Rotation paths and how fast each direction turns (degrees each step)
Each turn is a multiple of 5 degrees from 10 to 175, or 0.
Each row of a path follows its step; steps can be skipped.
path 1
step 1: [4 14 -20 -35 -6 33 -6 34 19 -22 -25 10 4 -4 -8 -14 20 51 5 -16 24 -21 -16 6 -6 34 -28 31 -23 12 0 7 -12 -2 38 43 -24 -11 -8]
step 2: [-15 45 -28 -29 10 2 -10 -5 -22 8 3 4 -32 -4 -2 -2 32 6 -21 25 -65 53 3 -3 -18 0 -21 12 -10 11 -1 20 23 -4 -1 -7 -34 -2 -12]
step 5: [-40 7 19 18 2 -20 -21 -14 4 25 -28 -1 -10 -17 20 -23 34 -9 1 54 -40 -7 10 7 -16 42 2 -5 -5 2 -16 22 -1 -10 -38 -12 14 -19 -37]
step 8: [-5 19 -24 -17 -4 -7 -18 -1 8 -14 -13 20 -33 2 10 21 42 -24 13 36 -45 32 34 18 -24 -44 -7 -9 -6 8 -28 4 9 21 -11 20 -16 -14 -34]
step 9: [39 19 -24 7 25 -20 35 14 14 -7 -37 -3 -9 20 -6 18 -5 -35 -29 6 43 -6 -33 -8 2 -19 -7 14 13 28 -17 35 19 -12 13 38 12 -18 -15]
step 10: [-13 -3 2 -23 20 38 -7 -32 1 18 -58 -35 -19 -21 -13 -16 8 43 0 11 20 -1 -22 -28 -10 22 -5 30 18 -4 17 31 7 11 -11 -21 0 -21 -24]
step 11: [-14 8 45 11 -3 -22 -34 14 0 -3 -21 -3 -26 -3 15 -22 -7 -5 -5 62 -42 -14 -3 -1 -46 -17 -17 -32 7 -10 -18 8 22 -19 -14 -32 -3 -7 -7]
step 13: [-23 -34 -26 -4 -28 31 -15 0 14 -5 -39 -6 -10 -5 -26 10 39 19 0 12 -4 4 38 20 5 18 -12 24 -20 -20 29 -13 12 41 26 8 4 -29 -32]
Speeds:
[1 3 -12 6 -9 11 0 -3 5 -4 -2 -13 0 -8 5 -7 -3 4 -7 -18 6 0 3 -8 -5 10 -10 -3 0 4 3 -3 -4 10 5 -8 -2 3 -14]	125
[1 -1 -5 -7 5 8 -12 9 0 2 -8 4 7 -1 -17 -6 6 6 6 8 1 -4 12 -5 -2 4 2 -1 9 12 -3 1 -9 13 3 -9 0 4 12]	120
[1 4 -7 4 -17 -2 -8 -7 -18 -3 -10 8 -4 1 3 6 -4 2 -3 1 -1 -1 -3 -3 -10 -13 4 -2 -5 -3 9 -5 -2 -1 3 -6 -8 15 10]	80
[10 -11 6 7 -1 5 -8 -4 0 -4 5 -2 -2 -7 -12 -7 -15 -4 -8 6 -7 -2 -7 2 -5 -3 8 12 6 4 5 10 -8 -10 -8 -6 4 3 -12]	55
[-7 0 -1 7 15 -4 -11 0 3 11 4 -6 0 1 4 6 -2 -2 -5 10 1 3 16 3 -8 -12 -10 -5 -13 -6 4 -2 -8 5 -9 -4 -1 4 -9]	130
[-6 -2 -2 -4 18 5 0 1 -9 -2 3 0 -2 -7 2 -2 -10 8 1 -4 -9 1 -5 -8 7 -12 -2 -5 4 -1 0 -9 8 -7 12 -19 1 -10 1]	90
path 2
step 0: [15 -6 -21 -8 15 4 -15 0 -13 3 35 -11 -26 31 -29 28 -23 -10 15 35 3 -22 -21 20 -31 -13 -21 16 -12 2 17 -38 -22 -13 31 3 -20 -7 12]
step 1: [5 16 -20 -25 16 -6 -33 -3 20 -30 23 -36 2 6 5 14 7 -6 -24 15 21 5 -31 -38 8 -19 31 -11 -1 43 -3 17 -18 -18 -6 23 -10 -16 -23]
step 3: [-3 -5 -33 39 -5 -3 18 5 25 49 -20 -41 -17 20 -8 2 15 27 2 -8 4 14 -15 -4 4 9 12 7 -23 10 -2 20 -32 14 -34 -5 -15 -27 -21]
step 7: [11 11 9 16 20 -25 8 -14 -28 -14 29 -3 -6 -4 16 -7 -29 21 -13 47 -10 -3 -35 -4 -32 -50 -23 16 16 14 9 -18 -5 22 -6 5 -10 17 -21]
step 8: [3 43 19 -30 -1 -28 -32 -10 28 -27 -4 12 -2 -5 24 12 12 3 -5 -34 16 15 -4 10 -3 -17 19 13 18 40 -5 -36 -8 22 13 12 10 -15 -31]
step 11: [-1 -16 -24 -6 15 15 -22 -17 -12 -24 13 8 25 12 14 -14 -8 -26 16 -25 -4 -23 -24 -9 -1 2 35 21 -64 -14 -15 15 7 15 2 34 5 12 18]
step 12: [17 -13 -45 54 -26 9 25 25 21 0 -10 0 22 -15 38 24 18 5 -9 -7 -1 19 -16 -4 -6 22 24 11 -18 15 6 22 -11 19 -18 -11 -10 -18 15]
step 13: [36 19 0 11 -18 34 17 -21 -13 30 -18 0 10 -7 19 -41 7 3 30 10 20 -3 -7 -8 18 -31 -8 14 -17 -5 -8 3 18 37 -34 -19 -10 33 2]
Speeds:
[-2 -3 -5 -4 4 -1 -4 1 -14 -2 -3 -14 4 -2 -2 0 9 -21 -11 -2 -13 0 -2 6 6 4 -4 -2 -7 2 1 -8 6 -9 7 -5 -13 2 0]	70
[1 9 -12 -4 -10 0 -6 -4 -5 -7 -7 -2 1 17 0 -2 2 9 -1 -10 4 15 12 -12 3 -6 -5 -11 -1 1 -3 4 3 5 8 0 -11 -3 -3]	155
[18 -13 0 9 8 0 -4 -5 -8 0 -3 -9 -5 13 8 -4 -6 -6 3 -2 4 6 5 4 6 0 3 2 11 -7 -7 -5 0 -5 -7 13 8 6 -4]	175
[8 8 9 -7 4 -2 7 1 -5 14 -13 1 5 -7 3 -6 8 0 -3 1 3 15 -15 -5 -2 -1 -11 8 2 6 -4 -1 3 2 1 8 2 -13 -7]	65
[4 -9 0 6 -4 -14 11 2 -8 2 0 2 -2 -4 -10 7 -7 -7 -7 3 3 -5 4 -12 -8 -12 2 4 -7 -17 -10 -1 -5 9 10 3 -4 -4 -1]	160
[-1 -1 -1 7 -4 -1 -8 12 9 7 -1 6 -1 7 3 -8 2 -4 4 -3 -9 -11 -5 -12 7 14 0 8 0 -8 3 11 2 0 4 10 -12 1 -14]	45
[-11 -4 -7 6 8 -3 6 -4 -5 3 9 -3 8 12 2 13 3 4 -2 10 -14 5 2 -5 -6 3 -1 0 8 -3 14 -1 7 9 -9 4 4 -13 -3]	160
[-9 -1 1 -4 5 -10 -2 -6 -9 2 8 -6 5 1 -11 -5 2 7 5 -1 10 4 -5 -2 9 16 18 0 -1 3 -6 -2 -14 -1 3 8 -5 -8 7]	45
path 3
step 1: [-10 -21 -1 26 -8 21 -34 19 -6 -5 7 -11 12 28 22 -14 36 -14 22 46 -31 -23 16 10 17 -17 27 -21 -30 -16 -31 33 -13 15 25 19 -20 2 8]
step 3: [-12 -1 5 8 10 -30 15 36 -13 11 -4 4 1 40 19 4 -24 -22 10 28 -36 -12 0 6 -37 4 -21 47 -8 10 32 -34 19 28 -32 -21 -2 18 -4]
step 6: [-9 -6 4 -10 -1 -7 17 -29 8 15 15 -23 -22 20 7 -1 -5 49 -31 15 -11 8 31 -14 7 32 -31 40 -33 -27 0 23 -36 13 -1 26 32 20 -4]
step 7: [34 -4 -10 26 -17 18 6 5 -3 5 -13 3 4 -6 19 -18 33 -18 5 30 10 -44 -22 -36 -12 -5 35 41 17 -22 -33 15 -15 33 -23 14 -15 10 -23]
step 8: [-47 -49 -7 -8 23 -12 -25 -3 -17 -3 31 -10 -10 24 20 -3 17 2 5 6 -3 -13 -38 26 41 -24 19 -13 -29 -24 -18 -18 12 0 -23 9 -20 -29 -3]
step 9: [-3 14 2 15 -9 -30 5 1 -8 10 17 26 -44 -1 21 2 -21 -17 5 2 3 -14 31 8 4 -36 -37 -19 2 -1 6 -18 -37 19 -48 -49 13 24 17]
step 10: [25 -6 32 -13 -33 -44 -1 0 -43 -15 10 -4 3 32 19 15 -19 7 3 48 -6 -24 22 10 -42 4 4 14 6 -6 1 1 42 -4 33 -2 3 2 -19]
step 11: [27 26 -39 -17 2 -20 6 -13 21 49 4 13 -26 -20 3 12 -30 34 -11 5 -1 -17 -34 -4 -2 -6 47 -16 -41 22 -6 19 15 -8 -4 3 -10 -16 -23]
Speeds:
[5 5 -13 -7 17 -7 -11 5 -1 -8 -5 -6 -8 11 0 -6 -3 -3 -18 -7 11 -1 1 7 0 -1 1 6 -3 2 1 -4 10 8 3 7 -4 -1 1]	135
[-9 11 -7 5 8 1 3 0 7 -8 -7 -2 -2 9 -3 4 -5 12 10 5 -1 6 -10 4 8 1 -6 -3 -9 2 6 -7 -3 -4 -11 -2 9 7 -18]	125
[-5 -15 -10 -4 6 -1 10 0 2 11 1 12 7 -1 -1 1 14 0 -2 -5 -4 -3 -8 -8 -1 2 -1 3 7 10 5 -14 8 9 -10 10 0 1 -5]	80
[-2 5 -5 -7 4 3 -7 -7 5 1 12 -2 1 1 12 -2 -1 0 4 -9 -9 0 -14 8 5 -1 18 -16 2 5 -4 -7 -10 -2 8 3 -1 1 7]	110
[-4 3 6 2 4 -4 7 -1 11 3 -8 10 -9 3 -9 -1 13 2 -2 0 -1 -8 -12 7 3 2 -3 10 -2 2 -15 10 -2 -3 15 4 9 6 7]	60
[0 10 6 7 2 6 -1 -11 -5 10 -1 -14 2 5 -1 -7 8 -1 6 -6 -3 3 1 1 9 -10 -12 1 6 -6 -13 -1 -2 10 -4 11 -14 -2 -7]	55
path 4
step 0: [57 -1 -36 18 -1 18 8 -1 -10 -7 -25 -23 -13 -21 16 -12 -22 -12 -44 12 16 18 -39 -20 -4 -24 28 16 -13 18 9 11 24 39 7 26 11 0 11]
step 1: [-3 -9 11 24 -9 6 -9 27 29 -19 -15 -27 -28 10 3 27 30 7 55 -17 -13 46 -7 16 3 -1 -16 16 -22 -11 -49 -1 -11 -8 -19 -16 -30 15 -9]
step 2: [22 6 5 -6 -15 13 9 -8 -56 -29 15 -16 0 13 -3 -52 -16 -9 -10 -4 18 -20 47 10 -31 -13 -18 -13 20 -41 5 -17 -5 -2 16 2 -14 37 -5]
step 3: [-6 17 -27 -10 -4 -21 58 2 19 -1 21 0 -28 -28 10 -9 3 -21 -8 18 12 27 -11 -21 2 -12 -32 34 -32 50 13 10 -21 35 6 -6 15 -7 12]
step 9: [-9 21 5 -26 0 -7 -1 24 -39 39 -39 -22 -46 14 -1 4 50 -23 9 14 -35 -3 -11 -2 -21 -23 -15 -8 -20 8 -5 -9 -23 14 24 -7 -1 18 24]
step 10: [-9 -17 -10 0 -3 14 20 19 -2 -37 34 -29 49 -46 15 -10 -26 -7 26 24 -5 -19 10 34 10 -33 -11 -20 25 8 -39 8 2 5 0 -7 9 3 23]
step 11: [42 3 -24 0 22 15 29 -12 -12 9 7 3 -36 6 23 -19 -15 5 16 29 9 9 -13 -43 31 24 22 -13 -24 -10 19 12 -41 -21 -27 -16 6 15 -32]
step 12: [7 -1 24 -26 -44 31 -8 8 32 19 -46 -7 -2 12 47 -16 16 -5 -32 -27 -29 -1 1 -9 -12 -18 -18 0 5 4 -37 22 -8 26 5 -14 -23 -1 20]
Speeds:
[6 2 -2 -11 -4 1 -6 4 11 -6 -17 7 -2 2 2 -6 6 -8 9 0 4 -6 4 3 -6 -2 1 -8 -2 12 4 -10 4 -20 5 -8 -3 4 1]	140
[-1 6 -12 -10 -7 -1 0 8 -6 5 4 -10 2 -5 -2 -1 3 -2 -15 2 -4 3 -2 -19 -13 7 0 6 -7 2 -3 0 5 -14 -8 4 -6 -9 -3]	125
[-3 -8 -2 7 -7 -7 -16 9 -11 9 2 7 -3 -8 7 0 3 -9 0 -5 8 -3 -20 8 2 -9 4 4 -7 -8 -5 -10 2 -1 -1 -2 -1 -3 2]	85
[-8 -2 0 7 -8 -11 6 7 0 -1 1 -5 -10 2 5 6 3 3 7 2 5 7 3 8 0 8 11 6 -2 8 1 9 -7 -9 -1 -4 15 -3 -20]	145
[-8 0 -1 2 -7 11 10 -4 2 4 -8 -1 -10 -6 2 3 8 -22 -7 3 0 3 0 4 6 3 -8 -1 10 -1 2 1 11 0 4 13 13 -4 5]	115
